In the data rows, zero lies at 4.5, halfway between 4 and 5.
Each row below has a hidden score, from 0 to 40, with 20 about the middle. What is it? The score is a weighted sum of the row's numbers plus the product of two more (or one squared), each taken from its middle value.
array([6, 6, 2, 4, 7, 1, 4, 2, 2, 6, 5, 3, 3, 7, 4, 4, 3, 8, 6, 6, 6, 3, 5, 5,
       3]) 30
array([5, 4, 5, 5, 5, 5, 6, 5, 5, 4, 2, 6, 3, 1, 4, 3, 4, 4, 5, 6, 5, 3, 5, 2,
       6]) 25
array([4, 5, 2, 4, 4, 4, 3, 4, 4, 3, 5, 4, 2, 4, 3, 4, 5, 2, 3, 5, 2, 7, 4, 5,
       5]) 14
array([4, 5, 6, 6, 3, 5, 4, 5, 3, 4, 5, 3, 5, 4, 6, 5, 4, 5, 6, 4, 2, 6, 3, 6,
       6]) 30
array([4, 4, 6, 5, 5, 6, 6, 5, 6, 4, 2, 6, 4, 1, 4, 3, 4, 3, 5, 5, 5, 2, 6, 2,
       7]) 8
array([3, 4, 6, 6, 3, 5, 4, 4, 4, 4, 6, 2, 7, 5, 6, 5, 4, 5, 6, 2, 2, 4, 3, 5,
       7]) 16
array([4, 5, 5, 5, 3, 5, 4, 5, 3, 4, 5, 4, 4, 4, 5, 5, 5, 3, 4, 5, 2, 7, 3, 5,
       5]) 22
array([6, 4, 4, 5, 6, 4, 5, 5, 3, 4, 3, 6, 3, 3, 5, 3, 4, 4, 5, 7, 5, 4, 6, 4,
       4]) 17
array([5, 6, 8, 3, 1, 7, 4, 6, 6, 9, 3, 4, 6, 6, 6, 9, 5, 7, 4, 3, 6, 5, 2, 5,
       2]) 16
array([7, 4, 3, 5, 7, 2, 5, 3, 2, 4, 6, 4, 4, 7, 6, 4, 4, 7, 6, 6, 7, 4, 6, 6,
       2]) 31
array([7, 4, 4, 5, 6, 3, 5, 4, 3, 4, 7, 4, 5, 8, 6, 4, 6, 6, 6, 5, 7, 5, 7, 7,
       1]) 13
array([6, 5, 4, 5, 6, 4, 5, 4, 3, 5, 3, 5, 3, 3, 4, 3, 4, 5, 5, 6, 5, 4, 5, 3,
       5]) 21
array([4, 4, 6, 5, 5, 6, 6, 5, 6, 4, 2, 7, 5, 1, 4, 3, 4, 3, 4, 5, 5, 2, 6, 2,
       7]) 16
array([5, 6, 3, 3, 3, 5, 3, 6, 5, 6, 3, 6, 1, 5, 3, 7, 7, 3, 1, 5, 5, 8, 3, 5,
       1]) 10
array([1, 3, 4, 4, 5, 4, 3, 4, 8, 2, 8, 2, 8, 7, 3, 5, 5, 4, 3, 1, 4, 4, 4, 5,
       6]) 36
array([6, 4, 4, 5, 6, 4, 5, 4, 3, 4, 4, 5, 3, 4, 6, 3, 4, 5, 6, 6, 5, 4, 6, 5,
       4]) 20
array([4, 5, 6, 6, 2, 5, 4, 5, 3, 5, 5, 3, 6, 4, 7, 5, 4, 5, 6, 4, 2, 6, 2, 5,
       6]) 30
array([5, 6, 5, 3, 2, 6, 3, 6, 5, 6, 3, 6, 3, 5, 4, 7, 7, 4, 2, 5, 5, 7, 3, 6,
       2]) 22
array([4, 4, 6, 6, 3, 5, 4, 4, 3, 5, 6, 2, 7, 5, 7, 5, 3, 5, 6, 3, 2, 5, 3, 5,
       6]) 10
array([5, 6, 7, 3, 1, 7, 4, 6, 6, 9, 3, 5, 5, 6, 5, 9, 6, 7, 4, 3, 6, 5, 2, 5,
       2]) 23
array([5, 5, 6, 5, 2, 6, 4, 5, 4, 6, 4, 4, 5, 4, 6, 6, 5, 5, 5, 4, 3, 6, 2, 5,
       4]) 17
array([5, 6, 7, 3, 1, 7, 4, 6, 6, 9, 3, 5, 5, 6, 5, 9, 6, 6, 4, 3, 6, 5, 2, 5,
       2]) 13
array([3, 4, 4, 5, 4, 4, 4, 4, 5, 3, 7, 3, 6, 5, 4, 4, 5, 4, 4, 3, 2, 5, 4, 5,
       6]) 27
array([3, 5, 2, 4, 4, 3, 3, 4, 6, 2, 6, 4, 4, 5, 2, 4, 6, 2, 2, 3, 3, 6, 4, 5,
       5]) 20
array([4, 5, 4, 5, 4, 4, 3, 4, 4, 3, 6, 4, 4, 4, 4, 4, 5, 3, 4, 4, 2, 6, 3, 5,
       5]) 19
array([5, 6, 5, 3, 2, 6, 3, 6, 5, 6, 3, 6, 3, 5, 4, 8, 6, 4, 2, 5, 5, 7, 3, 6,
       2]) 21
array([4, 5, 6, 6, 2, 5, 4, 5, 3, 5, 5, 3, 5, 4, 6, 5, 4, 5, 6, 4, 2, 6, 3, 6,
       6]) 29
array([6, 4, 4, 5, 6, 3, 5, 4, 2, 4, 5, 5, 3, 5, 6, 3, 4, 5, 6, 6, 6, 4, 6, 5,
       3]) 23
array([5, 6, 5, 2, 2, 6, 3, 7, 6, 7, 3, 6, 3, 6, 3, 9, 7, 4, 1, 4, 7, 7, 3, 6,
       0]) 19
array([4, 5, 4, 4, 6, 4, 5, 3, 5, 6, 2, 5, 4, 3, 3, 4, 3, 5, 4, 5, 6, 2, 5, 2,
       6]) 11
array([6, 5, 2, 4, 7, 1, 4, 2, 2, 6, 5, 3, 3, 7, 4, 4, 3, 8, 6, 6, 6, 3, 5, 5,
       3]) 23
array([3, 3, 5, 4, 6, 6, 5, 5, 8, 5, 3, 6, 6, 3, 3, 4, 4, 4, 4, 4, 6, 1, 6, 1,
       7]) 11
array([5, 5, 7, 5, 2, 6, 5, 5, 4, 6, 4, 3, 6, 5, 7, 6, 4, 6, 6, 3, 3, 5, 2, 5,
       5]) 18
array([5, 6, 6, 4, 2, 6, 4, 6, 5, 7, 4, 5, 4, 5, 5, 7, 5, 5, 4, 4, 5, 6, 2, 5,
       3]) 25
array([3, 4, 6, 6, 3, 5, 4, 4, 4, 4, 6, 2, 7, 5, 6, 5, 4, 5, 6, 3, 2, 5, 3, 5,
       6]) 16
array([6, 6, 2, 4, 7, 1, 4, 2, 2, 6, 5, 3, 3, 6, 4, 4, 3, 8, 6, 6, 6, 3, 5, 4,
       3]) 32
array([1, 3, 5, 5, 4, 4, 4, 3, 7, 3, 8, 1, 9, 7, 4, 5, 4, 5, 5, 0, 3, 3, 4, 5,
       7]) 13
array([5, 5, 5, 5, 3, 5, 4, 5, 4, 5, 4, 5, 3, 4, 5, 5, 5, 3, 4, 5, 3, 7, 3, 5,
       4]) 6
array([3, 4, 4, 5, 4, 4, 4, 4, 4, 3, 6, 3, 5, 5, 4, 4, 5, 3, 4, 4, 2, 6, 3, 5,
       6]) 15
array([7, 4, 5, 5, 6, 3, 5, 4, 3, 3, 7, 5, 5, 7, 6, 4, 6, 6, 7, 5, 7, 5, 7, 7,
       2]) 37
array([3, 4, 4, 3, 6, 5, 5, 4, 8, 5, 3, 5, 6, 4, 3, 4, 3, 5, 4, 3, 7, 0, 5, 2,
       6]) 23
array([5, 6, 6, 4, 2, 6, 4, 6, 4, 6, 4, 4, 4, 5, 6, 7, 5, 5, 4, 4, 4, 6, 2, 5,
       4]) 25
array([6, 4, 4, 5, 6, 5, 5, 5, 3, 4, 3, 6, 3, 3, 5, 3, 4, 4, 5, 7, 5, 4, 6, 4,
       4]) 18
array([5, 7, 7, 2, 1, 7, 4, 6, 7, 9, 2, 5, 5, 7, 5, 9, 6, 7, 3, 3, 7, 5, 2, 5,
       1]) 20
array([5, 5, 7, 4, 2, 6, 4, 6, 4, 7, 4, 4, 5, 5, 6, 7, 5, 5, 5, 4, 4, 6, 2, 5,
       4]) 15
array([4, 5, 4, 5, 3, 4, 3, 4, 4, 3, 6, 4, 4, 4, 4, 4, 5, 3, 4, 4, 2, 7, 3, 5,
       5]) 26
array([6, 4, 4, 5, 6, 4, 5, 5, 3, 4, 5, 5, 3, 4, 6, 3, 4, 5, 6, 6, 5, 5, 6, 5,
       3]) 32
array([6, 4, 5, 5, 6, 5, 6, 5, 3, 4, 4, 6, 3, 3, 5, 3, 5, 4, 6, 7, 5, 4, 6, 5,
       4]) 21
array([4, 4, 7, 6, 2, 5, 5, 5, 3, 5, 5, 3, 7, 4, 7, 5, 3, 6, 7, 3, 2, 5, 2, 5,
       6]) 34
array([6, 5, 3, 5, 6, 3, 5, 3, 3, 5, 4, 5, 3, 4, 5, 3, 3, 6, 6, 6, 5, 4, 5, 4,
       4]) 26
array([3, 4, 5, 4, 6, 6, 6, 5, 8, 4, 2, 6, 6, 2, 3, 4, 4, 4, 4, 4, 6, 1, 6, 2,
       7]) 21
array([6, 3, 5, 6, 5, 5, 6, 6, 4, 3, 4, 7, 4, 3, 6, 3, 5, 3, 6, 6, 5, 5, 7, 5,
       4]) 19
array([5, 7, 6, 1, 2, 7, 3, 6, 7, 9, 2, 5, 4, 8, 4, 9, 7, 6, 2, 3, 8, 6, 3, 6,
       0]) 9
array([4, 4, 4, 4, 6, 5, 5, 4, 5, 5, 2, 6, 4, 2, 4, 3, 3, 4, 4, 6, 5, 3, 5, 2,
       6]) 14
array([3, 5, 1, 4, 4, 3, 3, 4, 5, 2, 5, 5, 2, 4, 1, 4, 6, 1, 1, 5, 2, 7, 4, 5,
       5]) 20
array([2, 3, 6, 6, 4, 4, 4, 3, 6, 4, 8, 1, 9, 6, 6, 5, 3, 6, 6, 1, 3, 3, 4, 5,
       7]) 20
array([5, 5, 4, 5, 6, 5, 5, 5, 4, 5, 2, 6, 3, 2, 4, 3, 4, 4, 5, 6, 5, 3, 5, 3,
       5]) 22
array([5, 4, 5, 5, 5, 5, 5, 5, 4, 5, 2, 6, 3, 2, 4, 3, 4, 4, 5, 7, 5, 3, 5, 3,
       6]) 19
array([3, 4, 6, 6, 3, 4, 4, 4, 4, 4, 7, 2, 8, 5, 6, 5, 3, 6, 6, 2, 2, 4, 3, 5,
       7]) 33
array([1, 4, 2, 3, 5, 3, 3, 4, 8, 2, 7, 3, 6, 6, 1, 5, 6, 2, 1, 2, 4, 5, 5, 5,
       5]) 12
array([4, 6, 1, 4, 4, 4, 3, 5, 4, 3, 4, 6, 1, 4, 2, 4, 6, 1, 1, 6, 2, 8, 3, 5,
       4]) 28
array([5, 6, 4, 4, 3, 5, 3, 6, 4, 5, 4, 5, 2, 4, 4, 6, 6, 3, 3, 5, 4, 7, 3, 5,
       3]) 20
array([3, 5, 1, 3, 5, 3, 2, 4, 6, 2, 6, 5, 2, 4, 0, 4, 6, 1, 0, 4, 3, 7, 4, 5,
       5]) 22
array([4, 5, 4, 4, 5, 5, 5, 4, 5, 5, 2, 6, 4, 2, 4, 4, 3, 4, 4, 5, 5, 2, 5, 2,
       6]) 21
array([3, 4, 5, 5, 3, 4, 4, 4, 5, 4, 7, 3, 7, 5, 5, 4, 4, 4, 5, 3, 2, 5, 3, 5,
       6]) 23
array([6, 5, 3, 4, 6, 3, 5, 3, 3, 5, 3, 5, 3, 4, 4, 3, 3, 5, 5, 6, 5, 3, 5, 3,
       5]) 19
array([6, 3, 6, 6, 5, 6, 6, 7, 4, 3, 4, 8, 3, 2, 6, 3, 5, 2, 5, 7, 5, 5, 7, 4,
       4]) 16
array([5, 6, 8, 4, 1, 7, 4, 6, 5, 8, 3, 4, 6, 5, 7, 8, 5, 7, 5, 3, 5, 5, 2, 5,
       3]) 26
array([6, 4, 4, 5, 6, 4, 5, 5, 3, 4, 4, 6, 3, 3, 5, 3, 4, 5, 5, 6, 5, 4, 6, 4,
       4]) 31
array([6, 3, 6, 6, 5, 5, 6, 6, 4, 3, 5, 6, 4, 5, 6, 3, 6, 4, 6, 6, 6, 5, 7, 6,
       3]) 20
array([4, 4, 7, 6, 2, 5, 4, 4, 3, 5, 6, 2, 7, 5, 7, 5, 3, 6, 7, 3, 2, 5, 2, 5,
       6]) 26
array([5, 4, 5, 6, 5, 6, 6, 6, 4, 3, 3, 7, 3, 1, 5, 2, 4, 3, 5, 7, 4, 4, 6, 3,
       5]) 27
array([6, 5, 3, 5, 6, 3, 5, 3, 2, 5, 4, 4, 3, 5, 5, 3, 4, 6, 6, 6, 5, 4, 5, 4,
       4]) 22
array([2, 3, 4, 5, 4, 4, 3, 4, 7, 3, 8, 2, 8, 6, 3, 5, 5, 4, 4, 1, 3, 4, 4, 5,
       6]) 17
array([3, 4, 6, 6, 3, 5, 4, 4, 4, 4, 6, 2, 7, 5, 6, 5, 4, 5, 6, 3, 2, 5, 3, 5,
       6]) 16
array([5, 6, 5, 4, 3, 6, 4, 6, 4, 5, 4, 5, 3, 4, 5, 6, 6, 4, 3, 5, 4, 7, 3, 5,
       3]) 25
array([6, 5, 3, 5, 6, 3, 5, 3, 2, 5, 4, 4, 3, 5, 5, 3, 3, 6, 6, 6, 5, 4, 5, 4,
       4]) 19
array([5, 4, 5, 5, 5, 5, 6, 5, 4, 4, 2, 7, 3, 2, 5, 3, 4, 3, 5, 6, 4, 4, 6, 3,
       6]) 10
array([4, 5, 4, 5, 3, 4, 4, 4, 4, 4, 6, 3, 5, 4, 4, 4, 4, 3, 4, 4, 2, 6, 3, 5,
       6]) 26
array([3, 5, 3, 5, 4, 4, 3, 4, 4, 3, 6, 4, 4, 4, 3, 4, 5, 2, 3, 4, 2, 7, 4, 5,
       5]) 19
array([2, 4, 3, 4, 4, 4, 3, 4, 7, 3, 7, 3, 7, 6, 3, 5, 5, 3, 3, 2, 3, 5, 4, 5,
       6]) 18
array([7, 4, 4, 5, 6, 3, 5, 4, 3, 4, 6, 5, 5, 7, 6, 4, 5, 6, 6, 5, 7, 5, 7, 7,
       2]) 25
array([5, 6, 6, 2, 2, 7, 4, 6, 6, 9, 3, 5, 5, 6, 5, 9, 6, 6, 3, 3, 6, 6, 2, 5,
       1]) 14
array([7, 2, 6, 5, 6, 4, 6, 6, 4, 3, 8, 5, 7, 9, 7, 5, 7, 6, 7, 4, 8, 5, 9, 8,
       0]) 21
array([6, 6, 1, 4, 7, 1, 4, 1, 2, 6, 5, 2, 3, 7, 4, 4, 3, 8, 6, 6, 6, 3, 5, 4,
       3]) 28
array([3, 3, 5, 4, 6, 6, 5, 4, 8, 5, 3, 5, 7, 3, 3, 4, 4, 5, 4, 3, 6, 1, 6, 2,
       7]) 12
array([5, 5, 7, 5, 2, 6, 4, 5, 4, 6, 4, 3, 6, 5, 7, 6, 4, 6, 6, 4, 3, 5, 2, 5,
       5]) 21
array([2, 4, 4, 5, 4, 4, 3, 4, 6, 3, 7, 3, 6, 6, 3, 5, 5, 3, 3, 2, 3, 5, 4, 5,
       6]) 9
array([5, 5, 4, 4, 6, 4, 5, 4, 4, 5, 2, 5, 3, 3, 4, 3, 3, 5, 5, 6, 5, 3, 5, 2,
       5]) 18
array([4, 5, 5, 6, 3, 5, 4, 5, 3, 4, 5, 3, 5, 4, 6, 5, 4, 4, 5, 4, 2, 6, 3, 5,
       6]) 22
array([5, 5, 4, 4, 6, 4, 5, 4, 4, 5, 3, 6, 3, 3, 4, 3, 3, 5, 5, 6, 5, 3, 5, 3,
       5]) 26
array([7, 4, 4, 5, 7, 3, 5, 4, 2, 4, 6, 4, 4, 7, 6, 4, 5, 6, 6, 6, 7, 4, 7, 6,
       2]) 11
array([5, 7, 6, 1, 1, 7, 3, 6, 7, 9, 2, 5, 5, 7, 5, 9, 7, 7, 2, 3, 8, 5, 2, 5,
       0]) 27
array([4, 3, 6, 6, 5, 7, 6, 6, 5, 3, 2, 7, 4, 1, 5, 3, 4, 2, 5, 6, 4, 3, 6, 3,
       7]) 8
array([7, 5, 2, 4, 7, 1, 4, 2, 2, 6, 6, 3, 3, 8, 4, 4, 3, 8, 6, 6, 7, 4, 5, 5,
       2]) 25
array([2, 4, 1, 3, 5, 3, 3, 4, 7, 2, 7, 4, 5, 5, 1, 4, 6, 2, 1, 3, 3, 6, 5, 5,
       5]) 27
array([1, 3, 3, 3, 5, 4, 3, 4, 9, 2, 8, 3, 8, 7, 1, 5, 6, 3, 1, 1, 4, 4, 5, 5,
       5]) 15
array([5, 5, 5, 5, 2, 5, 4, 5, 3, 5, 4, 4, 4, 4, 5, 5, 5, 4, 5, 5, 3, 6, 3, 5,
       5]) 28
array([2, 4, 2, 4, 5, 3, 3, 4, 7, 2, 7, 4, 5, 6, 2, 5, 6, 2, 2, 3, 3, 6, 5, 5,
       5]) 9
array([3, 4, 4, 3, 6, 4, 5, 3, 8, 6, 3, 4, 6, 4, 3, 4, 3, 6, 4, 3, 7, 0, 5, 1,
       6]) 14
array([3, 4, 5, 4, 6, 5, 5, 4, 8, 5, 3, 5, 6, 3, 3, 4, 4, 5, 4, 4, 6, 1, 6, 2,
       6]) 12
array([4, 5, 7, 6, 2, 6, 5, 5, 3, 6, 4, 3, 6, 5, 7, 6, 4, 6, 6, 3, 3, 5, 2, 5,
       5]) 19
array([6, 5, 2, 4, 7, 1, 4, 2, 2, 6, 5, 3, 3, 6, 4, 4, 3, 7, 6, 6, 6, 3, 5, 4,
       3]) 16
array([5, 5, 6, 5, 2, 5, 4, 5, 3, 5, 5, 4, 5, 4, 6, 6, 4, 5, 5, 4, 2, 6, 3, 5,
       5]) 28
array([5, 5, 4, 5, 5, 4, 5, 4, 4, 5, 3, 6, 3, 3, 5, 3, 4, 4, 5, 6, 5, 4, 5, 3,
       5]) 14
array([3, 4, 5, 5, 4, 4, 4, 4, 5, 3, 7, 2, 7, 5, 5, 5, 4, 4, 5, 2, 2, 5, 3, 5,
       6]) 16
array([5, 5, 7, 5, 2, 6, 5, 5, 3, 6, 5, 3, 6, 4, 7, 6, 4, 6, 6, 3, 2, 5, 2, 5,
       5]) 29
array([3, 4, 4, 5, 3, 4, 4, 4, 4, 3, 6, 3, 6, 5, 4, 4, 4, 4, 4, 3, 2, 5, 3, 5,
       6]) 30
array([4, 4, 5, 4, 6, 5, 5, 5, 6, 5, 2, 6, 4, 2, 4, 3, 4, 4, 4, 5, 5, 2, 5, 2,
       6]) 12
array([7, 5, 3, 4, 7, 2, 5, 3, 2, 5, 6, 4, 4, 7, 5, 4, 4, 7, 6, 6, 7, 4, 6, 6,
       2]) 26
array([3, 4, 4, 3, 6, 5, 5, 4, 7, 5, 3, 5, 5, 3, 3, 4, 3, 5, 4, 4, 6, 1, 5, 2,
       6]) 23
array([4, 5, 5, 5, 3, 4, 4, 4, 4, 4, 6, 3, 5, 4, 5, 4, 4, 4, 5, 4, 2, 6, 3, 5,
       6]) 23
array([3, 4, 5, 4, 6, 6, 5, 5, 7, 5, 2, 6, 6, 2, 3, 4, 4, 4, 4, 4, 6, 1, 6, 2,
       6]) 22
array([5, 6, 2, 4, 7, 1, 4, 1, 3, 6, 4, 3, 3, 5, 3, 4, 2, 7, 5, 6, 6, 2, 4, 3,
       5]) 18
array([1, 4, 2, 3, 5, 4, 3, 4, 8, 2, 7, 3, 6, 6, 0, 5, 6, 2, 1, 1, 4, 5, 5, 5,
       5]) 14
array([5, 6, 7, 4, 2, 6, 4, 6, 5, 7, 3, 4, 5, 5, 6, 8, 5, 6, 4, 3, 5, 6, 2, 5,
       3]) 28
array([4, 4, 6, 6, 3, 5, 4, 4, 4, 4, 6, 3, 6, 5, 6, 5, 4, 5, 6, 3, 2, 5, 3, 5,
       6]) 19
array([6, 6, 1, 4, 7, 0, 4, 1, 2, 7, 5, 2, 2, 7, 4, 4, 2, 8, 6, 6, 6, 3, 4, 4,
       3]) 13
array([5, 5, 4, 5, 3, 4, 3, 5, 3, 4, 5, 5, 3, 4, 4, 5, 5, 3, 3, 5, 2, 7, 3, 5,
       5]) 21
array([3, 3, 6, 4, 6, 6, 6, 5, 8, 5, 3, 6, 6, 2, 3, 4, 4, 4, 4, 4, 6, 1, 6, 1,
       7]) 9
array([5, 6, 2, 3, 7, 1, 4, 1, 4, 6, 3, 3, 3, 5, 3, 4, 2, 7, 5, 5, 6, 2, 4, 2,
       5]) 17
array([6, 3, 5, 5, 6, 5, 6, 5, 3, 3, 6, 6, 5, 6, 6, 3, 6, 5, 6, 5, 6, 5, 7, 6,
       2]) 22
array([3, 4, 5, 4, 6, 6, 6, 5, 7, 5, 2, 6, 6, 2, 3, 4, 4, 4, 4, 4, 6, 2, 6, 2,
       7]) 28
array([3, 3, 5, 4, 5, 6, 6, 5, 7, 4, 2, 6, 6, 2, 4, 4, 4, 4, 4, 4, 6, 2, 6, 2,
       7]) 21
array([5, 6, 6, 3, 2, 7, 4, 6, 5, 8, 3, 5, 5, 6, 5, 8, 6, 6, 3, 3, 6, 6, 2, 5,
       2]) 22
array([4, 6, 2, 4, 3, 4, 3, 5, 4, 4, 4, 6, 1, 4, 2, 5, 6, 1, 1, 6, 3, 8, 3, 5,
       3]) 16
array([6, 2, 7, 6, 5, 7, 6, 8, 5, 1, 6, 8, 5, 4, 7, 3, 7, 2, 6, 6, 6, 6, 9, 7,
       3]) 37
array([5, 4, 5, 5, 5, 5, 6, 5, 4, 4, 2, 6, 3, 2, 4, 3, 4, 3, 5, 6, 5, 3, 5, 2,
       6]) 10
array([4, 4, 6, 6, 3, 5, 4, 4, 3, 5, 6, 2, 6, 5, 7, 5, 3, 5, 6, 3, 2, 5, 2, 5,
       6]) 11
array([3, 3, 6, 4, 5, 6, 6, 5, 7, 4, 2, 6, 5, 2, 4, 4, 4, 3, 4, 4, 5, 2, 6, 2,
       7]) 2
array([4, 4, 5, 5, 5, 6, 6, 5, 6, 4, 2, 6, 4, 1, 4, 3, 4, 3, 5, 6, 5, 3, 6, 2,
       7]) 17
array([3, 4, 6, 6, 3, 5, 4, 4, 4, 4, 6, 2, 8, 5, 6, 5, 3, 6, 6, 2, 2, 4, 3, 5,
       7]) 30
array([2, 4, 2, 3, 5, 3, 3, 4, 7, 2, 7, 4, 4, 5, 1, 4, 6, 2, 1, 3, 3, 6, 5, 5,
       5]) 17
array([1, 4, 2, 3, 5, 3, 3, 4, 8, 2, 7, 4, 6, 6, 0, 5, 6, 2, 1, 2, 4, 5, 5, 5,
       5]) 19
array([6, 4, 5, 5, 6, 4, 6, 5, 3, 4, 5, 5, 4, 5, 6, 3, 5, 5, 6, 6, 6, 5, 7, 6,
       3]) 17
array([2, 4, 5, 5, 4, 4, 4, 4, 6, 3, 7, 2, 8, 6, 4, 5, 4, 4, 5, 1, 3, 4, 4, 5,
       6]) 15
array([4, 5, 6, 6, 2, 5, 4, 5, 3, 5, 5, 3, 5, 4, 7, 5, 4, 5, 6, 4, 2, 6, 2, 5,
       5]) 26
array([6, 4, 5, 5, 5, 5, 6, 6, 3, 3, 4, 7, 3, 3, 6, 3, 5, 4, 6, 7, 5, 5, 7, 5,
       4]) 35
array([7, 3, 6, 5, 6, 4, 6, 6, 4, 3, 7, 5, 6, 8, 7, 4, 7, 5, 6, 5, 8, 5, 8, 8,
       1]) 16
array([3, 4, 5, 5, 4, 4, 4, 4, 5, 3, 7, 2, 7, 5, 5, 4, 4, 4, 5, 2, 2, 5, 3, 5,
       6]) 19
array([6, 4, 5, 5, 6, 4, 5, 5, 3, 4, 4, 6, 3, 3, 5, 3, 4, 4, 6, 7, 5, 4, 6, 4,
       4]) 18
array([5, 6, 3, 4, 3, 4, 3, 5, 4, 4, 4, 5, 1, 4, 3, 5, 6, 2, 2, 5, 2, 8, 3, 5,
       4]) 10
array([4, 4, 6, 6, 3, 5, 4, 4, 3, 5, 5, 3, 6, 4, 7, 5, 4, 5, 6, 4, 2, 5, 2, 5,
       6]) 13
array([5, 5, 8, 5, 2, 6, 5, 5, 4, 7, 4, 3, 7, 5, 7, 7, 4, 6, 6, 3, 4, 5, 2, 5,
       5]) 10
array([1, 3, 3, 3, 5, 4, 3, 4, 9, 2, 8, 3, 8, 7, 1, 5, 6, 3, 2, 0, 5, 4, 5, 5,
       5]) 22
array([5, 7, 7, 2, 2, 7, 4, 6, 6, 9, 2, 5, 5, 6, 5, 9, 6, 7, 3, 3, 7, 5, 2, 5,
       1]) 21
array([7, 4, 3, 5, 7, 2, 5, 3, 2, 4, 6, 4, 4, 8, 5, 4, 4, 7, 6, 5, 7, 4, 6, 6,
       2]) 28
array([5, 6, 2, 4, 7, 2, 5, 2, 3, 6, 3, 4, 3, 5, 4, 4, 2, 7, 5, 6, 5, 3, 4, 3,
       5]) 25
array([3, 3, 6, 5, 5, 6, 6, 5, 7, 4, 2, 6, 5, 2, 4, 3, 4, 3, 4, 5, 5, 2, 6, 2,
       7]) 1
array([4, 5, 3, 4, 3, 4, 3, 5, 4, 3, 5, 5, 2, 4, 3, 4, 5, 2, 3, 5, 2, 7, 3, 5,
       4]) 26
array([5, 6, 5, 4, 2, 6, 4, 6, 4, 6, 4, 5, 3, 5, 5, 7, 6, 4, 3, 4, 4, 7, 3, 5,
       3]) 18
array([5, 5, 5, 5, 5, 5, 5, 4, 4, 5, 2, 6, 3, 2, 4, 3, 4, 4, 5, 6, 5, 3, 5, 2,
       6]) 15
array([2, 4, 2, 3, 5, 3, 2, 4, 7, 2, 7, 4, 5, 6, 1, 5, 6, 2, 1, 2, 4, 6, 5, 5,
       5]) 22
array([6, 6, 2, 4, 7, 1, 4, 2, 2, 6, 5, 3, 3, 6, 4, 4, 3, 8, 6, 6, 6, 3, 5, 4,
       3]) 32
array([2, 4, 2, 4, 5, 4, 3, 4, 7, 2, 7, 4, 5, 5, 1, 4, 6, 2, 2, 3, 3, 6, 4, 5,
       5]) 19
array([2, 5, 2, 4, 5, 3, 3, 4, 7, 2, 6, 4, 4, 5, 1, 4, 6, 2, 1, 3, 3, 6, 4, 5,
       5]) 16
array([5, 5, 8, 4, 1, 7, 5, 6, 4, 7, 3, 4, 6, 5, 7, 7, 5, 6, 6, 3, 4, 5, 2, 5,
       4]) 22
